In the data rows, 128 means zero.
Some points:
[107  91 149 121  97  57  80 126 113 138 129 123  89 106 135 117 141 148
 136 130 113  85  86 132 119 105 121 110  59  86 156 134]
[ 85  51 136 167 122  96  43  92 119 148  94 169  83 129 127 138 127 135
 170 182 144 116  89 159  68 122 155  79 113 163 104 151]
[176 128 119 148  84  88 126 137  92 175 142 174 173 111 145 134 158 140
 134 175 156 156 156 108 134 179 133 133 130 120 119 122]
[128  72 160 115 145 152  75 179 151  82 119 149 113 139 157  99 118  66
 193 108  72 134  47 143  62  87  85 194  86 177 106 133]
[137 146 124 128 115 116  97 168  79 152 118 139 163 118  84 111 130 145
 147 143 129 119 108 147 115 140 108 112  54 155  91  97]
[ 40 123 146 153 169 170 156 145 132 121 150 135 149 182 151 115 184 142
 155  92  99 166 161 106 205  98 130  44  96 223 142 132]
[123 110 167 108 112 140 103 117 154 106  99 145 111 191 206  57 134 113
 119 118 110 115  66 147 114 124 112 155 136  85 103 142]
[153 135 127 116 200 107 115  98 187 227 193 195 144 112 185 165 132  71
  99 151 142 128 151 137  91 166 172  73 158 143 181  58]
[145  94 117 124 108 109 111 110 121 121 107 152 140  79  55 125 190 104
 100  65 128 200 189 146 134 134 143 109 154  86 151 117]
[ 20 132 162  89 164 145 136 142 145 163 131 143 148 186  91 135  53 104
 125  57 156 162 176 115 173 114 120 101 160  79  92 159]
[142 133 132 104 134  66  89 121 121 108 138  84 148  96 167 103 162 126
 115  74 118 138  95 123 120  96  71 112 118 129 107 101]
[130 193 112 164 142 135 157 113 106 131 167 136 145 122 122 120 147 138
 104 133 129 129 146  81  89  93 159 113 139 110 140 148]
[180 134 144 134 111 128 135 176 153 109 161 137 130 124 180 118 111 100
  38 197  84 137 169  88  54 131 160 136 160 174 103  99]
[120 141 112 151 113 132 139 176 149 139  94 138 110 117 151 143  71 150
 117  93  97  86 116 149 155 129 100  98  99  81 109  76]
[ 91  96 198 136 115 111  93 190 158  90  91  69  95 144 193 194 184 132
 102 176 143  90 120 155 113 106 166  90 200  93 157 112]
[170 160 135 122 120 126 189 128 188 199 154 142 176  70 147 139 113 147
 127 159 172 149 162 107 104 162 206  56 197 112  70  92]
[129 105 102 118 104 144 109  85 143 158 134  92  73 107 162 143 131 117
 113 176 145 159 118 134 147 132 149 145  96 104 130 198]
[121 162 134 125 151  91 140  96  93 158 117  87  73 108  93  82 168 156
 130 176 162 110 182 115 124 119 138 153 133 146 148 107]
[132 147 194 125 137 126 160 149 144 158 165 123  60  79 135 111  99 151
 119 136  91 152 104 134 135 167 125 137 107 121 117 166]
[ 96  87 190  89 149 110 136 112 152  94  76  72  93 189 117 165 144 143
 149 157  87 140 128  89 168 136  72 168 132 151 129 141]
[ 76 151  98 129 153 126 120 103 181  86 138  94 156 108 126 124 174 156
  98 114 101 181 103 125 129 119 115 149 123 138  83 156]
[151 140 113 159 125 108  27 127 160 116 129  87 122  71 131 147 140 121
 105 114  87  90 100 138  69 113 130  90 104  93 101 105]
[ 86 193  71 120 111  90 106 111 178 173 115 104 128  76 147  81 103 174
 116 146  90 130 140 120 162 162 133 114 140  95 161 123]
[136 114  99  92  91 175 137  97  93  82  99 123 102 110 132 114  65 162
 149 125 117 127 148 142 135  73  98 145 122 157 101 166]
[117 154 150 160  76 130  96 104 123 118 111 144 104 132 123 142 153 115
 137  78 127 109 125 167 185  77  72 176 124 121  93  79]
[105  77 130 105  64 175 121 146  98 121 104 176 178 159 200 123 121 165
 126  75 105 137 183  62 142 164 118 133 129 123 121 143]
[138 100 104 108 135 145 125 145 160  90 118 208 138  88 154 134 151 182
 203  94  92  82 146  87 129 110 127 116  95 128 162 121]
[ 95 124 163 178 164 141 197 161  93 125 101  81 125 178 119 120 151 144
 177 104 124 130  84 107 142 160 123 142 128  87 112 166]
[118 167 125 121 140  87 176 184 127 140 187 190 156 118 144 154 151 137
  35 192 100 130 105 119  75  87 176 183 134 128 145 137]
[ 90 120  92 106  38 123 151 188 161  87 102 143 100 148 135 110 145 119
 123 122  76 112 162 115  98 124 120 110 139 142 191 149]
[161 123 115 108 203 163 164 210 186  82 125 184  74 169 203  80 156  82
  78  61 131 144 103 104 121 139  69 125 127 161 123 149]
[159 154 116 120 138 160 152 167 124 147 179  98  84 103 156 139 135 116
 103  72 108 141 137 153 182 157 124 143 122 100  60 105]
[113 143 120 101 127 177 158  71 107 107 152 144 163 144 111 120  76 133
 108  95 159 194  86 116 189 132  91 108  88 167 141  77]
[139 145  78 144 172 152 133 160  69 197 151 100 134 103  86 111 136  88
 132 162  90 149 112 121  42 191 138 125 156 102 110 124]
[130 129  75 130 128  53 141 144 104 121 169 145 133 143 127 176 150 153
 118 182 148  87 174 164 124 236 130 141 115 120 119 103]
[ 88 176 174 111  86 151 128 174 106 131 163 132 159 166  73 114 173 198
 135 107 171 152 181 117  68  68 118 193 132 169 115 156]
[115 174 104  96 159 163 188 122 106 165 149  61 171 151  64 131  82 132
  99 105 186 127 242 150 131 152 150 111 130 177 103 153]
[164 108 148 151 128  73  66 167 117  97 117 173  74 164 133 110 145 114
  91 138  56 145  72 144 121  95  84 143  75 114 108 125]
[121 120 143  68 165 116 111 124 110  90  69 155  84 103 100  59 203 146
 147 151 169 109 155 183  72 180 109 168 174  87 101  99]
[142 139 133  86  69 118 168 121 120 134 148 138 130 139 100 107  96 175
 159  99 143 178 131 158 166 127 155 133 131 132 103 110]
[121 111  90 112 129 163 143  40  73 156 144 115 202 162  84 184 100 166
 115 128 118  71  99 193 151 137 136 116 140  73 135 105]
[127 100 103 146 108  97 110  14 119 108 105 103  94 137 115 112  62 109
 140 173 146 106 146 162 137 130 159 107 192  97 219 176]
[143 170 105 134 133 125 143 154  83  83 152 104 107 147  52 160 169 160
 105 132 189 127 122 167 108 112  95  98 119 191 157  88]
[ 65  65 148 188 151 124 162 112 160  95 154 134  94 129 121 104 106  82
 125 104 140 133 120 182 111 127  71 164 122 136 145 131]
[152 185 142 102 133 119 150 151  70 111 129  99 174 120 117 142 100 102
 125 124 151 128 139 109 143 140 101 104 125 111 143 123]
[204 144  99 113 143  95 138 187 121 192 167 159 194 129 144 137 174  97
  49 174  62  84  90 137  60 127 143  83 117  96 127 135]
[143 134 192 110 119 125 204 140 155 139 133 157 214  98 145 139 124  92
 136 135 121 128 203  87 142 206 123  87 198 111 122 103]
[158 123  98 167  94 137 125  51 112  93 141  53 107 128  26 152 127 112
 159 150 103 149 123  77 184 125 103 121  89  96 135 108]
[143 117 143 107 138 131 161 130 171  90  94 123 139  95  76 112  98  90
 183  90 187 139 114 138 118 123 130 123  86 124 102 142]
[187 209 105 162 146 126  87 177 129 119 144 143 122  96 124 121 120  68
 109 173  87 101 122 130  50 153 139  52 137 130 127 115]
[ 77 131  79  45 123 138 127  39 111 111 133  82 102  54 157 124 102 123
 149 165 190 143 140 118 199 133 181 172 129 127 174 133]
[128 113 140 190 121 133  86 139 147 139 128 150 143 121 167 138 138 118
 159 129 120  91 122 111 197 141 139 167  82 145 132 158]
[147 138 102 100 111 162 143 146 102 150 132 102 152 139  75 132 140 166
 176 168 148 123 134 101 199 111 139 181 157 112 148 148]
[146  74 154 186 132 142 134  60  50 145  92 132  79  85 120 188  63  70
 173 195  96 166 141 138  80  86 175 149 109 101  78 141]
[147 192 130 110 137  84 192 137 143 164 112 121 153 129 120 153  84  86
  63 190  91  84 155 107 138 173 197 102 117 122 114  80]
[ 97 101  95 171 161  87 135 121 167  86  76  87 113  92  92 118 142 191
 181  85 107 160  63 191 168  83 154 254 119 148 178 111]
[153 143 160 124 133 135 133 181 138 196 118  68 179 111 163 156 131  77
  77 175 172 148 135  88 135 192 141 105 133  99 150 104]
[151  93 116 155 151 139  56 158 146 125 136 156 150 166 145 105 159  68
  93 121 121  55 132 138  90  85 186  95 119 131 111 126]
[159 140 149  98 122 161 194 105  90 112 159 113 163 154  79 118 118 126
 165 104 130 138 157  99  85 141 123 152 114 156 137 164]
[127 159  67 150 110  99 122 109 137 135  60 108 132 125 153 126 120  94
 142 150 132 138 113 157 139 133 162 119 120 122 123 156]
[137 153 131  84 166 142 104 127  68 128 144 154 144 107 141 108 137  93
 127 178 161 117  80 150 111 149  96 124 108 136 148 148]
[122 144  60 140 134 138 193  89 135 141  99 114 137 108  61  80  66 141
 111  97 190 138 184  94 137 115 123 116 145 113  98 166]
[179 144  77 105 121 135 151 129 150 135 141 145 137 148 126 193 137 129
 116 164 154 128 240  63  99 214 207 125 150 145 144  94]
[105  83 138 143 146 195 177 123 146 134 173 139 116 172 132 108 137 151
 144  62 132 149 167  78 190 166 126 109 168 185  65 125]
[132  45 152 175 150 172 117 154 135 125  88 125 146 151 103 144  83 195
 139  93 127  89  44  99 113  66 110 104 118 101 139 127]
[135 143 103 129 107 110 148  70 105 104 121 141 136 127 111 204 114 152
 112  88 165 154 158 113 183 103 109 133 140 155 100 163]
[131 147 133 162 148 107  80 112 140 131 140 134 131 140 136 114 116 150
 110 135 178  79 123 146 155 108 153 134 167 136 158 174]
Along one direction, these points spread out more than along any other. How many in every 100 of the points above lie lower along it than each point below? Round to a whole number. More than half of the points above lie lower than the first one.
[148  80 159  88 104 213 137 101 144  91 115 109 131 121  64  88 167 141
 181 121  63 126 107 151 113  99  93 213  97 148 152 144] 97
[154 121 184 131 152 117  97 136 160 120 130 105 106 109 157 166 148 106
  81 132  84 155 108 118 101  68 120 153 188 163 134 135] 54
[107  96 120 124 135 124 132 116 100 145 146 185 119 128 119 122 111 123
 169 108 132  79 135 157 176  74 139 140 118 106  99 144] 82
[128  75 101 124 110 119  55 147 108 150 153 181 120 138 131 131  61 107
 147  98 167 108 109 129 115 136 101 110 215 122 154 113] 46
[ 84 147 169 125 118 122 101 122 127 126 143 106  92 118 133 130 123 132
 150  88 136 173  59 140 136  87  73 151  86 141 169 130] 97
[109 184 123 102 164  54  60 110 134 108 122 151 157 155 176  65 146 148
 109 103 173 111  83 100 129 102 157 110 111  88 186  88] 48
[172 135 199 153  69 189 162  90 155 134  99 143  47 172 170 118 136 168
 149 132 129 145  98 163 143 126  81 123 128 214 141 145] 88
[153 113 106 169 139 120  67 133 140 101 122  79 133 182 194 101 112 132
 166 174 116 144 126 183 106  83  96 121  95  69 136 142] 85
[100  97 130 104 119 160 121 133 174  95 130 122 119 185 116 196 113 133
 158  84 179 134  96 124 175 168 148 143 158 167 125  97] 78
[118 120 144 195 112 143 154 124  94 150  75 134 141  97 143 156 170 119
 136 103 101  90 112 112 139 128 118 132 126 159 143 146] 69
